In the rows, 128 means zero.
These are runs of 7 systems, one row a step. Runs of the same system follow the same rule from any start.
M, trace 1 (8 x 22):
[[124  47  70 134 162  90 109 141 140 131  74 138 150 125 126 130 116 127
  123  83 141 109]
 [126 109 179 110  95 153 143  92 122 126 132  64  90 148 155 161 146 125
  158 182 155 104]
 [ 83  91  80 156 169 101 132 147 135 116  78 134 102 123 146  66 123 166
  115 126  97 141]
 [106 116 157  76 146 126 143  51 127 121 157 121 145 142 146 192 169 125
  127 170 145 139]
 [100 151 105 163 122 146 160 150 135 159 108 124 133 136 199  56 144 150
  129 102  89 150]
 [101  96 141  89 147  79 119 116  83 134 160 134 175  85 129 185 154  83
  128 135 132 155]
 [140 197 145 181 116 155 114 145 130 143 157  99 101 139 176  78 137 128
  144 157 120 171]
 [131 109 104 132 168  63  76  99 126 146 141 167 177  86  93 131 124 113
  125  99 113 138]]
H, trace 2, 8 rows:
[[147 149 102 122 101 142 158 177 147 163 150 126 148 126 117 153 170 111
  113 121 209  81]
 [125 145 167 114  68 148 160 165 100 113 115 130 100 108  80 103  81 131
  132 107  81  95]
 [165 135  98 117 153 166 116 147 158  72 110 172 126 181 107 161  92 137
   91 113 149 149]
 [119 140 114  96  97 150 194 125 158 165 131 130 144 134 118 140 176 147
  113 119 174  59]
 [102 125 153 101  87 159 179 171  89 100  97 139 121 128 134 117  90 126
  120  92  64 138]
 [145 151 111 102 152 162 134 161 136  78 146 158 130 167 124 189 132 115
   87 149 178 168]
 [ 98 180 131 101  99 136 189 128 137 154 153 146 125 102  89 109 172 158
  107 143 137  77]
 [121 145 142 102 121 148 146 134 106  96 115 181 153 133 118 123  80 128
  110  75  51 162]]
Z, trace 3 (8 x 22):
[[156 139 124 136 116 170 137 138 146 148 141  94 147 175 199 165 164 104
  137 131 189 141]
 [125 112 134 131  76 115 150 189 109 145 111 104 104  86  80 108 116 117
  138 118 143  58]
 [156 161 157 123 128 177 114 125 136  60 124 144  85 173 104 137  74 145
  115 147 105 159]
 [129 108  78 115 154 131 147  98 186 145 114 138 141 157 125 146 172 159
  106 130 191  81]
 [103 108 183  75  73 143 182 105  93 136 119 115 145 117 132 152 120 116
  145 103  84  99]
 [107 134 102 127 143 156 155 212 108  81 115 135 103 152 161 138 130 119
   95 148 148 182]
 [129 168 140 110 122 111 130 112 138 140 180 131 114  98  62 146 166 134
  117 180 177  87]
 [114 171 130 119 109 161 171 113 143 130 114 170 139 139 123  79 111 168
  112  85  59 123]]
S, trace 4:
[[177 130  93 195 137 123  74 142 163 169 120 110 145 141 163  92 125 117
  151  96 155 130]
 [136  63 175 120 107 103  93 102  97 118 104  91 114 109 111 145  81 106
  169 122  95 112]
 [145 137 117 178 153 147  92 112 166 107 107 104  69 169 152  87 115 166
  136 168 136 148]
 [101  44 103 112 158  77 120  83 139 139  92 117 133 109 113 140 143 144
  134 130 143  84]
 [ 94 130 149 129 117 167 171  88 137 130 104 103 106 163 198  94 140 164
  140 139  81 140]
 [ 76  81  83 133 158  89 146 184 105 126 111 111 118 101 158 127 167 119
  114 155 163 142]
 [ 91 165 179 106 108 123 161  74 114 153 173 103 116 103 133 124 174 140
  142 181 114 119]
 [ 90 160  85 153 166  96 130 165 116 137 137 170 144  92 137  72 143 141
  102 117  96 173]]
V, trace 5 (8 x 22):
[[163 201 136 132  95 170 140 142 147 130 141 174 143 140  94  99  96 140
  114  82  94 118]
 [148 102  84 120 124 119 130 199 125 137 112 157 177 119 112 154 120  91
  108  66 163 113]
 [169 171 147 145  71 174 142 182 132 147 149  92 113 143 136 138 137 102
  139 133 181 103]
 [136 123  99 142 130 124 120 199 132  89 104 135  72 119  62 110  98 142
  103 147 157  99]
 [171 140 140  89 116 173 132 100 164  98 130 148 130 172  82 187 111 137
  110 126 166  95]
 [100 122  92 105 103 156 206 161 148 137  90 146 127 142 122 108 145 163
   99  96 134  74]
 [111  97 158  73  91 140 168 167  83 103 128 110 124 119 115 195 130  91
  123 140 155 112]
 [102 190 127 116 129 163 174 168 124  93 152 144  87 140 124 122 151 151
   90 181 142 154]]
W, trace 6 (8 x 22):
[[135 130 142 113 131 139 127  59 143 144 119 161 182 148 153 125 109 137
  137  67  65 142]
 [159 119  81 152 134 133 118 184 141 154 123 125 174 146 177 144 146  91
  125  86 183 141]
 [128 110 159 139  77 107 127 172  93 150 133  71  97  80 107 123 128  97
  158 150 150  87]
 [132 113 144 142 139 129  97 116 127  75  92 131  71 135  89  97  63 159
  131 140  78 135]
 [155 125 103 115 162 138 114  52 191 129 127 154 146 169 111 155 142 160
  114 126 162 103]
 [108 128 128 116  88 163 196 131 135 174 116 104 154 147 194 121 169 132
  138 100 133 102]
 [101  84 127 117 130 126 137 202  78  85 109 103 104 123 156 161 119  92
  121 150 143 168]
 [132 176 151 137 138 121 102 121 131 101 170 121  71 113  75 124 131 143
  120 207 151 134]]
R, trace 7, 8 rows:
[[117 134 131 171 147  96  93 110 119 169 157  87 136 109 196 103 167 110
  160 157 134 170]
 [102 118 133 165 159  67  79 103 110 144 140 107 105  77 127  79 135 133
  152 166 100 149]
 [143 148 145 164 168 104  58  64 134 131 155 124 129 127 151 111 123 128
  151 150  97 186]
 [140 110 103 179 163  81  69  85 152 176 125 116 153 113 156  86 138 130
  155 110 119 137]
 [144  92 157 170 126  95  66  95 112 149 119  81 121 111 157 103 101 108
  179 124  94 144]
 [149 105 116 187 166 107  60 112 148 127 115  87  92 139 160 103 121 132
  154 163 147 154]
 [137 104 145 155 146  98  81  44 156 153 127  87 104 123 131 107 137 149
  166 161 129 104]
 [113  92 134 154 154 122 104  63 142 135  99  96 113 152 191  96 126 153
  158 137  87 154]]
H, trace 8, 8 rows:
[[119 107 120 118 180  89  85 127 115  73 134 150 101 109  69 156 107 126
  107 173 139 155]
 [132 166 135 136 139 138 128  36 181 159 148 131 128 146 130 102 159 176
  136 147 126 105]
 [ 95  80 101 130 139  96 139 135 109 156  94 139 176 105 171 101 129 119
  135  65  80 141]
 [157 131 165 131 115 144 100 137 101 123 159  88 137 145 176 182 130  73
  153 149 159 173]
 [111 151 109 164 136  91 114 173 123 134 143 113  77  82  87  80 144 142
  123 180 154 112]
 [146 114 160 112 139 112  89  43 141 112 123 150 129 124  75 135  86 146
  139 117  80 114]
 [144 121  80 166 152 145 119 112 177 160 103 125 154 173 198 100 147 146
  132  94 143 139]
 [108  68 143 107  96  98 144 155  85 158 122  85 147  92 147 160 147  84
  153 120 148 100]]
V, trace 9:
[[159  92 162 136 125 101  69  61 138 130 118 107 112 118  83 132  88 131
  164 131 112  94]
 [135 104 103 143 150 162 130 100 164 115  79 131 131 191 191 108 111 157
  128  97 103 151]
 [101  58 116 120 136  88 133  98 129 168 114  83 140 110 158 146 174 120
  151 142 167  91]
 [105 127 182 138 107 148 134 105 107 107 118  78  69 138 162 102 112 143
  156 174  82 149]
 [ 94  93  96 119 204  87 102  88 134  93 121 153 121 128 127 139 137 151
  106 164 124 169]
 [118 152 167 110 117 131 139  29 143 171 156 126 161 127 150 123 155 144
  153 123  91 118]
 [ 81  90 117 138 139  97 136 152  89 133  97 129 144 100 171  90 117 121
  135  94  61 166]
 [141 136 150 140 149 110  83 106 108 138 175  99 150 123 178 165 156  85
  150 161 154 186]]
R, trace 10, 8 rows:
[[121 105  94 111 141 139 153 114 145 142  94 168 191 153 167 129 126 134
  114  52  97 138]
 [137  87 139 121  90 120 133 187  86 148 124  93 156 108 153 169 131  66
  148 101 159 121]
 [127 163 134 155 107 142 133 199 114 107 137 100  58 115 105 101 123 131
  123 183 156 126]
 [127 156 131 103 154 128 122  75 158  93 142 171 104 134  53 135 118 171
  100 161 120 114]
 [137 144 120 107 125 159 156  78 161 150 121 165 188 165 164 131 135 143
  120  66  98 130]
 [114  64 109 119 108 111 147 188  95 147  94 112 164 110 159 146 128  87
  136  76 135 118]
 [138 148 159 137  95 144 123 195  94 104 150  86  78 117 119 144 122  96
  135 180 164 139]
 [120 173 113 129 151 131 133 115 163 103 141 158  81 128  64 100 135 180
   96 176 140 110]]
S, trace 11 (8 x 22):
[[152 124 169 101 136 135 103  47 141 129 164 109 143 150 137 195 146 112
  146 161 159 135]
 [138 133  93 181 111 125 128 158 152 174  97 125 132 118 141  48 117 147
  138  77 109  97]
 [111  73 167  90 137 118 115 118  83  72 114 114 110 128 126 185  97 103
  134 153 105 165]
 [149 169 102 175 137 146 119 116 183 161 142 106 104 154 151  92 166 159
  131 161 179 110]
 [ 86  66 129  95 128  80 142 116  98 131  97 142 145  82  93 125 111 129
  130  98  81  98]
 [126 169 144 133 139 180 140 111 138 102 140 118 106 183 195 130 139 142
  123 162 119 191]
 [113  90  84 138 136  73 126 166 126 172 127 116 152  82 114 128 168 109
  127 120 182  88]
 [109 168 200 106  93 152 150  82 102 118 147 122 110 122 130 113 110 139
  146 144  54 144]]
Z, trace 12, 8 rows:
[[136 112 110 125  97 181 168 175 147 107  70 132 107 169 131 111  91 151
  115  85 120  97]
 [151 102 142  83 121 155 134 127 133  87 129 122 116 161 100 211 122 112
  116 154 187 107]
 [100 145 135 112  88 175 203 134 147 137 112 104  91 150 142 108 157 165
  122 149 141  78]
 [101 110 126  67 128 135 169 155 107  72 109 170 119 124  69 168 107 136
   88 128 119 117]
 [113 182 136  95 127 175 178 110 144 118 164 140 130 164 155 159 175 142
  103 167 158 148]
 [ 92 143 105  94 105 118 192 171 116 150 133 163 153  89  90 122 155 133
   98 101 133  84]
 [141 197 162  99 107 171 146 151 105  98 168 164 147 143 121 158 111 107
  106 120 105 176]
 [147 174  76 143 127 142 146 178 162 158 148 154 155 133 120 122 165 128
   98 109 192 108]]
W, trace 13, 8 rows:
[[ 93 149 134 115 106 183 201 130 138 131 116 109 110 166 191 113 163 157
  120 144 124 129]
 [ 75  95 116  90 158 116 158 159  91  84 125 132 119 122 147 173 153 114
   99 172 146 172]
 [113 208 160 127 132 135 132 118 114 116 190 132 103 113 119 122 156 134
  118 195 126 168]
 [ 75 144 108 112 166  84 142 105 116 134 140 183 159  86 113  95 145 150
  103 117  74 153]
 [155 164 144 128 136 123  95 106 116 149 175 152 197 125 157 156 131  85
  136  94 112 183]
 [138 146  94 177 120  91 108 192 120 178 138 129 151  81 127  79 137 103
  135  95 141 121]
 [156  93 168 135 103  93  76 117  98 134 123 108 131  90  88 133  77  94
  166 104  96 110]
 [184 132 105 180 135 142  75 123 177 126  99 131 110 159 110  87  81 150
  136  99 129 113]]
M, trace 14:
[[ 54  93 121  86 125 114 199 134 100 140 115 118 137 107 160 137 178 134
  117 141 123 116]
 [ 64 158 139 116 137 129 170 149  88 113 151 127 110 110 168 114 163 133
  113 175 103 184]
 [ 94 185 110 125 168 101 132 116 122 142 178 173 161 100 135 112 172 134
  100 144 114 179]
 [141 202 159 127 110 137 127 106 116 162 184 152 183 115 147 124 139 104
  135 100  93 164]
 [168 157 122 155 117 118  91 183 106 148 152 143 175 108 135 126 107  74
  135  77 124 163]
 [187 152 149 160 108 112  65 151 121 145 165 106 126 104  88 140 110  85
  153 136 165 119]
 [183 131 136 170 124 123  61 119 151 118 114 125  98 131  76 100  67 136
  147 116 117 110]
 [181  84 124 121 134 142  90  90 167 106  93 128 124 171  97 168  87 132
  133 106 154  93]]

Name the system that made each run.
trace 15:
[[146  91 121 130 153  90  76 164 102 105 141 115 127 108 107 181 122  79
  129 154 181 149]
 [160 205 139 159 116 172 124  99 176 138 151 128  98 160 121  86 131 167
  130 151 134 116]]
 -> V
trace 16, 2 rows:
[[ 92 118 161 133 107  88 130 112 102 141 128 102  87  71  87  83 122 144
  151 158  90  91]
 [135 148 135 131 175 146  96  93 134  77 133 150 118 169 157 139 105 137
  117 151  98 209]]
 -> R
trace 17, 2 rows:
[[108 134 111  88 116 105 168 137 125 168 156 153 180  90  97 154 175 114
  110 107 161  83]
 [142 184 175 134  78 172 142 151 101 119 137 132 125 133 139 102  87 118
  139 100  64 154]]
 -> H
trace 18 (2 x 22):
[[113  69 157  91 111 117 145  54 134 148 111  94 133 127 127 159 145 136
  154 134 132  72]
 [ 89 112 130 132 131 160 165 141 116 114 102  93 103 163 218 116 145 138
  132 150 113 170]]
 -> R
trace 19:
[[194 141 123 142 128 166  91 104 185 108 118 133 108 181  96 143  98 146
  127 127 166 102]
 [115  83  88 124 107 129 171 139 158 160  78 121 129 130 123 105 141 156
  125  90 147  50]]
 -> H
trace 20 (2 x 22):
[[107 139 184 122  90 127 142 121 101 122 148  77  68  99 106 121 135 132
  151 195 126 104]
 [ 96 124 114 124 177 126 124  97 138  77 101 166 100 145 120  99 101 176
  104 142  74 165]]
 -> W
trace 21:
[[142 151  93 167 143 145 115 162 137 133 111 155 156 150 180  86 108 127
  120  73  95 180]
 [150  78 156 113 117 108  96 133  96 126 138  87 143 118 138 198 125  68
  154 137 168 131]]
 -> S
trace 22, 2 rows:
[[129  94 125  92 159 127 122  58 143 119 112 164 183 157 145 165 116 131
  124  82  95 147]
 [137 120 125 140  96 164 157 161 130 164 120  85 149 158 210 138 157 102
  146 106 163 124]]
 -> M
trace 23 (2 x 22):
[[ 99 116 120  95 109 133 179 114 148 126  98 154 113 119  71 104 121 175
  108 113 106  59]
 [ 98 130 111  85 146 173 184 144 129  77 108 165 127 174 153 158 133 148
   85 129 121 162]]
 -> S
trace 24, 2 rows:
[[113 125 130 152 140  81 101  69 148 160 130 122 111  86  90  72 133 164
  146 141 100  91]
 [149  84 130 148 151 116  81  73 139 137  98 124 158 149 172 122  97 121
  156  84  86 156]]
 -> H
trace 25:
[[103 139 170 119 141  94 102 127  71 106 171 120 123  88 131 147 131  93
  137 174 104 192]
 [151 186 116 176 156 101  77  97 154 171 177 135 146 110 133  91 156 130
  138 143 140 148]]
 -> S
trace 26, 2 rows:
[[141 149 131 183 107  93  93 172 111 176 152  91 120  77 126  83 135 101
  157 135 141 122]
 [170 147 135 172 137 120  60 121 137 111 121 141 107 122  88  84  65 136
  142 113  88 143]]
 -> Z
trace 27:
[[178 164 151 149 138 153  79  73 150 135 157 129 158 167 168 141 116 114
  148 114 119 173]
 [118 102  76 177 147  86 113 138 151 179  99 125 141 102 143  63 142 144
  138  94 127 103]]
 -> V
trace 28 (2 x 22):
[[119 132 141 121 125 122 120 135 114  85 107 163  96 109  61  96  68 153
  116 118  63 125]
 [167 135 100 116 161 161 116  83 185 119 125 161 162 189 140 164 131 143
  108 105 159 135]]
 -> H
trace 29, 2 rows:
[[163 168 172 102  93 161 128 143 111 116 177 118 135 139 115 194 131  84
  129 150 170 139]
 [112 177  86 148 134 133 153 186 147 121 123 165 100 115  88  69 130 167
   91 130 127 114]]
 -> V
trace 30, 2 rows:
[[119 162 125  97 122 115 151 163 111 136 180 141 144  96  93 172 173 102
  104 159 187 119]
 [102 204 142 120 102 145 171 153 115 129 151 166 122 103  97  80 125 151
  106 122  80 130]]
 -> R
trace 31, 2 rows:
[[141 181 139 112 103 205 170 161 135  92 130 145 119 182 152 142 115 135
  105 122 124 156]
 [136 130  93 100 118 132 159 168 148 134 135 147 141 125  80 167 156 124
   96 124 205  73]]
 -> Z
trace 32:
[[154 155 141  89 132 177 136  98 157  74 132 166 116 176  84 173 103 150
   98 138 139 127]
 [ 97 123  89  90 121 137 198 136 151 148 109 168 159 129 115 127 160 156
   94  92 138  78]]
 -> V
trace 33, 2 rows:
[[105 136 136 122 121  89 137  75 138 188 160 110 141  85 113 115 185 138
  145 153 147  78]
 [ 86 133 151 134 136 130 137 120  94 106 115 132 115 123 170  88 106 139
  134 127  40 189]]
 -> R
